In the rows, zero is written as 128.
Rotation paths and how fast each direction turns (degrees each step):
Each turn is a multiple of 5 degrees from 10 to 175, or 0.
Each row of a path follows its step; steps can be skipped.
path 1
step 0: [131 124 130 121 138 120 127 136 121 142 131 140 132 127 126 133 131 118
 138 134 146 140 127 114 134 127 123 129 118 128 123 132 126 134 140 138
 146 139 115 136 125 126 125 137 136 117 130 125 121 121 125 127 121 138
 136]
step 2: [126 129 139 113 125 133 126 150 116 140 128 133 144 127 136 120 117 120
 125 125 131 127 133 133 118 120 124 137 130 137 128 137 129 128 138 126
 128 133 125 130 120 116 133 117 143 130 131 126 134 134 122 130 110 135
 130]
step 3: [125 134 133 123 126 120 123 115 128 142 123 131 133 121 129 141 133 129
 120 118 133 136 132 126 135 112 133 136 129 123 140 132 130 122 136 130
 136 122 124 131 133 130 131 132 147 118 136 110 128 130 135 119 126 138
 147]
step 4: [121 122 120 120 140 134 130 136 111 125 132 125 127 121 140 138 128 134
 127 126 130 129 145 112 131 135 120 124 137 141 125 131 124 132 128 130
 130 122 122 123 113 125 130 123 140 119 133 128 133 120 126 119 126 149
 135]
step 5: [122 109 127 133 119 144 129 132 131 123 117 127 132 127 129 136 128 130
 119 120 136 135 124 133 130 114 124 135 115 138 129 139 124 122 141 117
 138 122 135 123 124 129 133 127 147 124 126 135 129 141 118 126 122 138
 133]
step 7: [133 131 120 123 131 133 114 129 116 120 123 118 131 119 128 137 133 138
 144 117 128 134 137 123 124 126 131 120 115 122 133 128 120 134 131 129
 141 128 140 143 126 126 133 136 143 120 138 132 132 134 128 133 123 145
 136]
step 8: [121 128 130 118 144 144 123 151 117 126 132 131 134 130 130 129 124 125
 118 121 134 131 133 125 123 125 121 136 133 124 140 136 117 117 142 110
 121 136 134 133 120 126 133 125 133 137 132 129 124 136 127 124 127 135
 134]
step 9: [130 124 128 128 134 106 120 134 136 126 118 128 124 129 120 130 130 113
 134 130 134 133 138 130 129 113 129 126 133 127 134 142 127 123 135 127
 135 126 122 135 133 127 132 131 153 131 126 120 129 135 126 122 117 139
 145]
step 10: [120 134 124 121 141 130 116 130 128 128 128 125 122 121 128 126 140 134
 123 120 128 134 133 101 117 132 127 130 138 128 129 123 124 124 131 130
 140 119 131 123 118 114 129 132 135 125 135 130 120 131 122 107 121 142
 131]
step 11: [130 109 124 127 125 135 126 141 121 127 127 119 139 116 131 113 134 123
 121 133 132 143 125 125 127 123 120 124 129 128 139 132 129 133 131 116
 139 132 129 124 120 132 136 133 152 127 124 128 132 135 113 133 131 138
 127]
Directions:
[135 131 130 126 129 129 128 129 123 124 130 129 132 129 127 128 124 126
 131 128 130 130 128 131 128 128 131 129 126 128 128 125 127 126 131 130
 128 129 130 132 130 129 127 131 127 127 130 130 128 131 130 128 128 127
 123] -> 60
[131 125 130 128 130 125 128 131 126 126 128 126 131 127 131 125 125 125
 133 133 127 126 132 130 127 128 127 124 130 130 126 132 126 133 124 128
 128 129 126 126 128 128 131 126 131 129 127 127 129 126 130 128 131 129
 128] -> 155
[125 124 130 127 128 134 129 129 125 130 130 124 130 127 125 129 129 129
 129 128 128 126 126 129 124 127 128 127 131 126 125 126 129 128 127 126
 127 127 131 125 126 129 126 125 131 131 129 131 128 131 128 130 126 129
 124] -> 120
path 2
step 0: [142 128 129 128 140 120 122 144 130 127 123 118 127 116 147 118 131 123
 133 128 127 133 138 127 131 127 121 122 114 108 141 120 133 129 128 128
 127 121 131 132 133 122 134 125 117 131 127 120 118 104 136 119 113 118
 119]
step 1: [122 126 118 124 140 129 138 141 140 131 126 123 127 118 136 123 130 119
 127 122 132 131 137 132 128 138 123 141 115 124 112 135 142 111 117 132
 124 130 131 127 130 139 118 133 122 132 118 131 119 121 143 117 108 118
 116]
step 2: [132 117 136 123 148 131 134 143 124 143 133 116 127 137 133 122 123 126
 132 139 139 122 145 135 138 143 128 131 109 120 125 127 125 116 133 129
 121 117 134 114 128 131 123 132 137 116 129 134 134 131 134 128 117 130
 113]
step 3: [127 129 128 112 133 137 133 142 118 135 137 118 130 133 139 119 118 127
 117 142 133 122 121 122 131 125 131 132 112 123 119 129 132 124 143 123
 113 134 132 121 124 144 125 132 123 127 101 124 137 132 134 128 140 122
 118]
step 4: [137 122 124 134 129 129 124 132 118 131 125 127 135 125 136 111 118 141
 124 150 130 115 134 142 129 112 136 139 121 125 120 125 128 124 133 130
 118 119 145 125 131 144 143 133 131 138 117 137 137 130 137 132 125 131
 139]
step 5: [146 138 127 122 122 105 124 125 129 125 134 117 128 121 138 129 129 123
 129 139 124 129 137 134 131 128 141 130 126 122 126 132 138 140 129 127
 110 132 149 125 119 136 147 119 118 134 121 119 137 135 142 132 125 127
 126]
step 7: [131 125 117 128 126 115 128 129 121 139 124 128 127 117 133 125 140 114
 147 138 127 140 142 117 125 138 127 130 127 116 130 125 143 118 117 139
 122 124 128 124 141 142 127 128 119 107 124 132 135 125 144 133 126 120
 126]
step 8: [124 131 119 127 133 137 132 133 131 139 114 113 124 123 131 123 129 126
 123 139 135 143 135 129 137 130 121 121 123 127 129 145 120 135 124 141
 126 119 127 120 146 141 128 124 132 108 116 133 126 140 142 124 128 123
 108]
step 10: [131 151 120 133 140 135 142 134 115 142 127 133 127 118 134 111 119 120
 122 135 133 130 131 146 129 119 138 131 126 125 128 139 124 128 125 134
 113 133 139 118 129 137 132 123 136 135 128 121 123 120 138 117 145 130
 129]
step 11: [136 130 128 133 131 128 130 143 125 125 130 128 134 122 127 127 116 134
 127 145 116 123 135 129 110 122 136 139 118 118 151 142 128 124 124 133
 119 137 150 125 123 127 135 126 130 135 138 120 129 129 143 118 125 134
 114]
Directions:
[127 127 125 129 128 129 127 126 128 129 128 134 133 128 129 125 131 127
 127 127 128 129 130 132 128 129 129 132 129 129 127 130 130 125 123 131
 128 128 127 125 128 130 128 125 133 130 128 130 127 127 131 131 126 127
 133] -> 120
[129 126 127 123 131 130 122 131 131 133 125 128 131 125 125 129 128 128
 129 126 128 130 128 127 127 131 131 128 127 131 126 125 125 131 127 126
 128 130 128 129 130 129 124 129 126 125 129 130 128 127 130 129 127 130
 128] -> 60
[131 126 125 131 126 127 127 128 130 127 131 127 127 130 127 129 130 130
 126 130 123 121 130 126 128 129 128 128 128 131 124 127 126 129 131 131
 125 130 129 128 127 130 126 125 128 127 128 126 127 124 130 130 131 130
 129] -> 45
[125 131 124 130 127 129 131 125 131 130 127 129 130 131 127 129 123 130
 124 128 130 131 125 128 128 126 126 127 128 128 123 131 127 129 127 126
 128 130 128 130 127 133 126 126 125 128 128 126 125 129 129 126 126 128
 126] -> 155
[128 128 127 128 129 133 129 128 127 130 129 126 131 130 124 123 131 127
 128 131 131 126 126 127 132 126 128 128 130 130 126 129 124 128 128 128
 131 131 127 128 128 127 135 127 126 126 126 126 133 128 126 129 128 126
 128] -> 65
[132 131 127 131 124 128 127 128 128 130 127 128 130 128 127 131 125 127
 130 125 127 129 130 135 128 125 132 131 128 126 130 128 125 131 130 129
 130 129 129 128 126 125 128 129 126 131 121 127 127 125 127 128 128 128
 129] -> 65
[125 129 127 130 132 127 129 130 129 125 127 123 128 127 130 128 128 129
 125 124 125 128 124 131 126 128 129 132 129 133 127 128 129 130 126 132
 130 131 127 127 130 128 129 132 129 128 125 131 127 131 129 127 131 128
 126] -> 155
path 3
step 0: [117 145 125 139 132 117 141 124 139 129 122 136 122 137 117 120 132 104
 126 133 128 138 128 122 138 128 118 114 133 122 129 130 134 147 123 130
 117 120 122 139 129 129 125 133 125 134 141 122 136 142 129 123 122 133
 119]
step 1: [114 129 118 127 122 128 122 125 137 133 117 139 133 139 120 124 135 107
 118 141 128 135 124 122 136 128 129 109 142 114 129 134 129 131 137 127
 122 135 123 130 133 115 115 135 125 136 131 122 142 130 121 126 111 136
 124]
step 2: [121 118 118 122 122 124 129 122 147 126 127 124 134 137 107 126 131 113
 130 138 134 131 114 123 127 124 127 123 145 131 123 146 132 126 128 121
 114 129 116 129 122 133 116 132 130 124 130 127 144 131 140 128 109 132
 132]
step 4: [111 115 126 113 131 145 131 137 126 129 132 130 127 135 134 125 137 126
 127 132 127 133 107 123 134 119 132 116 131 128 122 133 130 131 133 119
 132 116 116 135 134 121 105 128 121 127 120 125 130 121 146 125 118 130
 144]
step 5: [110 127 139 122 134 145 139 131 129 126 119 126 121 132 127 128 124 123
 119 134 124 133 106 134 127 118 127 125 128 138 118 126 129 137 119 114
 120 115 121 131 123 135 118 123 125 120 134 128 116 139 147 124 116 122
 139]
step 6: [110 137 130 135 139 146 136 128 125 122 118 136 119 134 130 125 133 116
 118 137 112 134 117 126 134 126 131 121 127 124 133 123 126 140 127 135
 122 128 132 127 132 121 122 104 118 120 123 135 121 140 142 124 120 121
 139]
step 7: [107 140 116 133 133 130 142 133 131 142 130 125 126 136 122 114 138 123
 117 138 122 122 125 120 133 125 117 117 124 131 123 133 132 136 127 140
 124 119 128 140 131 123 123 112 120 114 132 131 126 133 129 120 112 114
 134]
step 8: [108 137 126 135 125 124 119 125 142 134 119 124 131 139 122 116 138 118
 117 151 125 132 127 127 134 124 125 115 121 130 122 127 125 135 127 126
 115 137 125 128 124 128 128 124 113 113 141 128 120 140 121 112 122 121
 121]
step 9: [108 121 114 129 127 129 117 117 147 129 128 124 138 145 117 123 137 120
 131 150 122 132 133 117 139 127 127 121 133 122 125 134 125 128 135 130
 128 139 124 119 132 127 124 118 114 130 127 136 137 132 133 120 132 113
 133]
step 11: [110 115 138 124 118 136 116 134 136 115 117 134 131 137 127 126 129 126
 129 134 123 143 127 128 145 130 122 116 115 116 130 127 129 142 132 116
 127 123 115 127 123 129 121 142 105 132 124 128 136 124 138 123 127 128
 131]
Directions:
[127 124 128 126 128 129 128 130 125 127 127 123 125 125 131 128 130 125
 130 127 126 131 126 127 130 135 127 129 129 129 128 125 128 131 128 124
 129 129 129 130 129 129 129 127 132 127 129 131 126 125 129 128 124 125
 127] -> 45
[125 131 127 131 129 123 127 132 133 132 127 128 127 131 129 123 127 127
 128 128 128 133 128 127 130 130 127 129 131 126 126 127 130 125 127 132
 130 131 128 128 129 130 130 128 129 130 128 129 123 126 127 128 130 126
 128] -> 40
path 4
step 1: [132 120 118 115 131 127 122 117 123 129 109 127 121 135 122 124 123 122
 137 131 124 128 138 122 127 125 139 120 133 119 146 127 138 122 136 127
 139 121 138 150 126 123 127 144 141 119 132 129 119 136 123 122 129 121
 132]
step 2: [134 128 141 130 118 138 130 135 133 143 130 122 120 135 134 125 124 131
 117 135 134 136 116 129 135 134 109 127 128 133 122 116 128 125 125 126
 134 121 120 138 121 139 118 135 123 120 119 128 121 123 137 150 132 114
 116]
step 3: [116 137 131 122 124 126 130 123 133 124 136 127 135 114 113 147 120 116
 125 109 130 127 115 140 121 131 126 127 125 117 121 136 126 119 119 130
 137 131 120 124 126 146 129 139 134 132 133 137 123 125 129 114 124 131
 141]
step 4: [147 127 108 117 125 131 132 123 119 127 117 130 110 128 121 123 116 126
 146 137 131 120 130 134 125 105 126 130 126 131 131 114 124 130 120 126
 126 122 125 129 126 136 120 120 135 134 131 121 132 125 112 125 123 132
 123]
step 5: [131 148 140 128 127 117 136 142 123 130 128 133 131 125 139 129 135 133
 119 140 147 133 127 118 138 129 116 138 117 123 117 122 139 137 129 137
 142 126 131 132 118 126 120 130 134 132 123 123 133 146 137 126 129 131
 130]
step 6: [127 138 134 126 121 123 131 123 147 119 116 132 125 119 134 135 135 119
 127 114 130 123 120 133 134 124 125 119 135 129 145 126 121 118 127 120
 115 121 134 131 134 130 139 140 112 124 129 132 134 132 131 102 131 129
 130]
step 7: [140 120 134 115 128 134 120 128 118 125 123 134 129 127 133 114 128 107
 139 119 126 138 126 126 131 125 135 133 116 149 139 119 126 118 121 124
 137 138 123 126 112 122 132 128 132 134 132 121 129 125 127 144 119 132
 117]
step 8: [124 116 137 126 114 121 140 122 120 120 139 132 128 129 128 128 123 128
 133 143 131 132 129 118 123 149 106 137 127 120 124 133 118 125 128 128
 133 140 140 142 131 133 126 136 138 120 123 131 130 136 132 123 140 140
 129]
step 10: [139 137 130 126 141 133 131 131 121 126 124 122 135 114 113 117 122 129
 132 132 122 151 133 135 137 137 124 129 125 121 131 111 138 127 133 119
 132 130 112 123 129 133 124 139 134 130 125 127 117 124 130 127 115 127
 109]
step 11: [126 123 116 118 107 135 136 128 130 133 127 123 132 126 122 142 133 133
 130 122 132 124 128 120 138 130 133 134 142 133 113 121 129 123 114 125
 135 127 137 143 133 139 119 132 135 115 137 135 125 150 135 123 126 129
 134]
Directions:
[127 126 128 127 129 127 125 126 129 132 128 130 127 132 127 128 126 129
 128 126 132 129 128 130 133 123 127 126 126 128 126 127 128 124 128 126
 123 128 127 129 127 124 131 128 130 126 127 127 130 129 123 132 126 128
 126] -> 140
[129 125 125 130 132 130 125 128 123 128 130 131 126 124 126 128 130 124
 128 127 128 129 127 127 131 127 130 125 130 128 129 124 126 130 128 128
 127 125 126 125 128 127 129 133 131 132 129 131 129 125 128 126 129 130
 128] -> 115
